50 stands for zero in the data rows.
Some points, each followed by its number:
73:99:0:99:19:5:12:22:19:0:64:24:72:19:41:51:75:44:72:99:40:82:32:68:68:18:0:0:0:0:34:29 0
51:61:69:60:40:54:51:53:68:64:53:43:44:34:43:40:58:54:59:39:48:44:42:43:36:49:46:51:56:48:72:46 1
43:48:36:38:58:49:60:51:54:50:58:50:54:62:52:50:49:54:45:50:54:47:48:53:44:43:56:47:57:57:40:52 2
59:38:51:40:58:59:63:52:64:50:42:57:49:57:40:42:44:50:46:54:48:50:46:45:55:42:49:60:59:54:51:50 3
41:38:0:76:46:52:30:60:39:47:75:67:24:62:37:60:40:41:51:37:63:27:41:49:49:77:36:30:56:47:56:50 4
51:46:52:43:55:49:50:56:53:50:51:50:47:54:49:49:52:55:49:45:48:50:57:47:50:49:50:50:60:54:55:58 5
67:92:3:90:28:17:22:31:28:11:60:31:65:28:43:50:69:46:66:89:41:74:38:63:64:27:12:7:11:0:39:36 6
73:40:21:80:63:41:30:29:13:57:65:42:41:36:34:49:36:57:35:50:61:64:69:68:49:37:53:24:55:42:17:53 7
51:43:52:43:56:54:52:54:53:55:50:52:44:54:48:43:50:54:45:47:45:48:58:47:52:48:49:51:62:65:52:55 8
42:36:62:42:53:43:46:65:52:55:48:52:57:52:46:38:44:59:38:43:63:35:68:44:48:42:42:53:67:48:34:54 9
56:59:69:34:75:69:22:29:44:74:66:63:51:23:81:44:46:51:43:30:53:85:44:44:94:73:63:56:36:97:29:63 10
49:44:53:42:53:51:50:55:53:50:49:51:45:54:49:48:53:55:48:48:45:50:56:47:51:51:50:50:61:59:55:56 11
45:46:66:46:47:52:64:57:55:42:39:51:51:42:48:52:69:48:58:42:42:50:67:35:42:68:56:56:52:49:54:50 12
51:45:48:43:52:50:52:56:53:49:50:51:46:54:50:48:51:55:48:49:45:51:56:47:51:53:51:49:62:62:56:55 13
60:51:67:35:58:50:41:40:48:44:57:63:58:47:54:59:57:29:48:40:57:46:46:52:50:47:37:38:52:52:35:49 14
50:43:48:46:52:51:50:55:52:50:49:54:50:54:48:51:53:53:50:49:44:52:55:49:48:52:51:48:59:65:58:55 15
37:65:74:72:28:28:41:51:67:41:75:45:46:58:88:54:53:43:10:52:58:64:38:58:59:32:72:67:39:34:70:68 16
37:56:76:52:47:66:68:54:77:40:46:55:33:52:39:56:33:75:20:47:54:70:76:73:43:59:62:50:72:0:71:40 17
31:39:7:12:58:25:50:51:76:53:18:72:56:55:29:10:43:39:23:49:43:43:42:48:40:53:64:88:78:83:30:61 18
44:43:33:42:55:67:63:38:63:46:58:51:40:32:45:59:42:40:52:39:42:58:45:64:30:66:44:35:58:99:53:39 19
49:48:59:49:42:43:48:56:47:46:44:51:51:56:47:64:43:37:63:50:47:61:54:51:48:48:53:50:53:91:41:51 20
56:31:34:46:52:52:58:59:43:56:42:42:63:37:58:37:58:55:61:48:51:33:62:35:48:58:45:55:42:64:57:47 21
51:42:48:46:53:51:51:55:51:48:49:54:49:55:48:49:53:50:51:48:44:51:55:50:49:50:50:50:59:63:56:53 22
48:47:53:39:54:51:57:56:57:47:40:53:50:55:46:44:57:54:45:45:51:52:56:48:48:50:45:50:61:66:55:60 23
48:39:35:51:47:43:52:57:45:52:54:45:59:41:65:38:58:50:48:51:52:42:58:45:50:51:51:56:46:53:62:54 24
64:29:91:20:60:35:49:50:70:34:32:38:89:64:10:50:34:35:85:56:48:42:24:64:43:31:51:68:50:99:28:32 25
58:46:40:43:57:55:49:52:52:56:47:47:46:59:47:46:53:58:48:45:48:46:54:44:52:46:47:46:58:45:53:52 26
45:42:43:40:49:57:60:53:45:60:53:56:50:51:49:48:62:56:52:47:48:47:58:49:44:61:56:52:60:52:48:48 27
53:46:47:40:53:53:46:49:52:51:48:49:42:44:54:38:53:51:47:50:50:55:53:45:56:51:54:53:57:57:48:54 28
38:56:62:57:45:50:54:55:49:48:56:53:45:56:60:52:61:46:47:54:52:54:59:56:68:57:56:54:58:42:65:52 29
New points follow, each followed by the numbers of its two nearest points above by angle, nearest first.
51:57:76:59:40:50:53:54:67:69:52:39:44:30:40:39:58:50:68:32:55:38:39:34:29:50:47:53:54:51:76:48 1 12
65:51:61:37:58:48:41:38:48:50:60:61:57:48:54:57:57:32:47:38:55:43:44:48:54:43:35:38:53:53:32:49 14 10
45:61:43:47:47:48:38:47:51:52:69:74:69:64:66:47:63:34:45:47:65:24:51:42:57:30:29:20:47:42:40:43 14 6
51:47:52:43:55:49:50:56:53:50:52:50:47:54:50:49:52:55:50:44:49:50:57:47:49:48:49:50:59:53:56:58 5 11
52:50:67:42:46:54:50:47:48:50:51:51:53:50:52:56:55:42:46:45:47:44:55:49:54:48:51:50:59:56:48:52 14 11
63:54:45:41:58:52:52:50:52:53:49:43:48:56:43:43:53:65:49:43:46:46:54:39:52:42:43:48:63:55:52:49 26 5
98:99:99:99:13:16:60:26:25:27:48:14:51:76:99:95:27:55:37:89:98:76:5:55:87:22:69:81:0:0:12:99 16 0
45:39:58:43:48:45:47:61:54:54:46:50:50:50:44:41:47:60:40:43:56:41:62:48:46:45:43:50:64:49:37:53 9 5
50:22:98:46:46:74:59:58:65:42:51:50:43:44:46:54:37:60:29:49:53:52:56:63:41:47:58:39:76:17:71:62 17 5
38:31:0:85:50:47:14:59:45:45:83:74:18:72:31:68:36:44:44:38:65:23:39:44:58:82:33:24:60:32:67:51 4 7
37:72:32:47:53:15:26:48:9:20:64:48:72:51:55:98:44:27:99:52:52:47:26:45:32:46:49:65:12:99:40:36 20 25
46:39:32:42:37:70:54:59:40:59:37:50:66:36:45:9:30:65:60:53:40:22:44:31:51:44:54:54:24:67:63:46 21 24
38:55:67:50:49:63:64:54:73:42:45:55:34:53:40:54:38:71:25:49:54:64:73:68:47:56:55:53:70:9:67:40 17 29
51:45:42:46:60:44:59:54:55:49:49:46:49:57:43:41:51:46:40:58:44:59:54:56:40:33:45:36:54:55:50:50 2 23
54:49:73:32:64:45:37:40:45:44:58:65:58:39:57:47:58:30:48:44:56:46:48:45:64:43:40:42:48:57:27:53 14 10
27:39:29:41:64:46:59:45:56:38:47:34:53:67:41:61:52:66:54:30:44:58:45:49:46:55:54:45:71:68:35:49 2 13
99:99:99:99:0:7:62:11:16:19:53:0:52:85:99:99:14:56:32:99:99:81:0:58:99:17:82:94:0:0:0:99 16 0
45:40:56:42:51:45:49:63:52:51:47:51:52:53:46:43:47:56:43:45:59:40:64:46:49:45:43:51:65:48:38:52 9 5
57:49:87:37:62:49:46:43:48:45:58:60:55:42:51:57:54:31:51:42:49:49:49:53:50:48:42:40:54:71:37:51 14 25
53:51:76:63:42:40:24:62:85:45:45:30:61:69:35:19:79:57:8:30:58:79:70:80:42:40:47:69:77:29:67:43 17 16
50:80:43:52:53:64:43:49:66:52:49:62:37:44:61:44:54:74:24:46:37:76:61:75:74:62:48:49:55:35:42:40 17 29
66:37:29:70:62:47:35:35:24:54:58:42:47:38:36:48:40:57:38:50:58:58:68:64:49:40:53:31:54:41:27:53 7 6
45:52:41:44:47:61:62:54:52:61:50:58:46:51:49:48:62:64:44:47:44:53:61:59:48:62:55:51:61:41:47:43 27 17
61:53:34:51:53:36:46:64:46:41:35:52:51:54:43:56:60:43:69:48:45:58:51:47:42:39:29:46:44:69:49:47 20 0
53:47:56:42:60:58:62:48:63:48:60:62:44:53:43:54:53:44:47:47:45:58:45:49:56:50:41:47:61:50:50:47 3 14
49:47:50:43:53:52:57:56:55:49:43:52:49:55:45:46:56:54:45:45:50:50:55:47:50:51:46:51:61:64:55:57 23 11
60:60:34:55:56:45:41:60:39:47:33:51:52:53:39:57:59:59:42:45:45:55:68:40:48:52:46:48:65:44:62:50 26 5
52:31:84:49:49:63:54:52:62:47:37:50:34:43:40:49:47:59:40:45:46:49:46:64:44:44:49:35:65:28:61:57 17 1
48:40:31:44:54:46:45:54:50:50:47:54:47:53:48:43:57:50:49:49:42:49:58:49:52:47:48:51:61:38:55:51 26 5
59:51:99:35:65:49:45:39:46:43:62:64:57:38:52:60:54:23:52:40:51:49:47:55:50:48:39:38:52:76:31:48 14 25
41:43:23:42:58:74:66:30:65:44:61:52:37:27:43:63:38:35:54:34:41:60:42:70:23:71:43:30:57:99:53:33 19 15
68:50:30:40:64:53:47:49:52:57:45:45:47:52:39:45:51:69:52:43:44:41:51:37:55:42:41:44:64:38:52:49 26 5
34:44:67:52:46:76:62:39:75:47:47:52:38:55:43:52:75:62:56:41:42:61:50:46:27:66:76:53:54:52:64:54 12 1
72:69:99:75:29:60:53:55:99:40:39:23:42:60:88:78:44:61:20:38:69:59:24:24:63:38:82:77:3:64:51:54 16 10
49:46:42:46:59:45:59:54:58:50:48:47:48:54:47:43:51:43:40:58:43:60:52:55:38:34:49:37:53:54:49:49 2 3
45:43:35:32:55:41:51:53:62:51:38:56:51:56:41:34:50:49:41:48:42:47:51:48:47:52:55:62:66:66:47:59 18 23
44:40:42:38:49:60:65:52:44:65:52:57:52:50:48:48:65:55:54:46:49:46:58:50:42:62:58:52:59:50:46:46 27 12
45:59:73:41:74:72:29:36:50:78:64:52:55:30:65:39:44:57:57:40:56:94:41:56:85:72:70:56:47:88:45:59 10 28
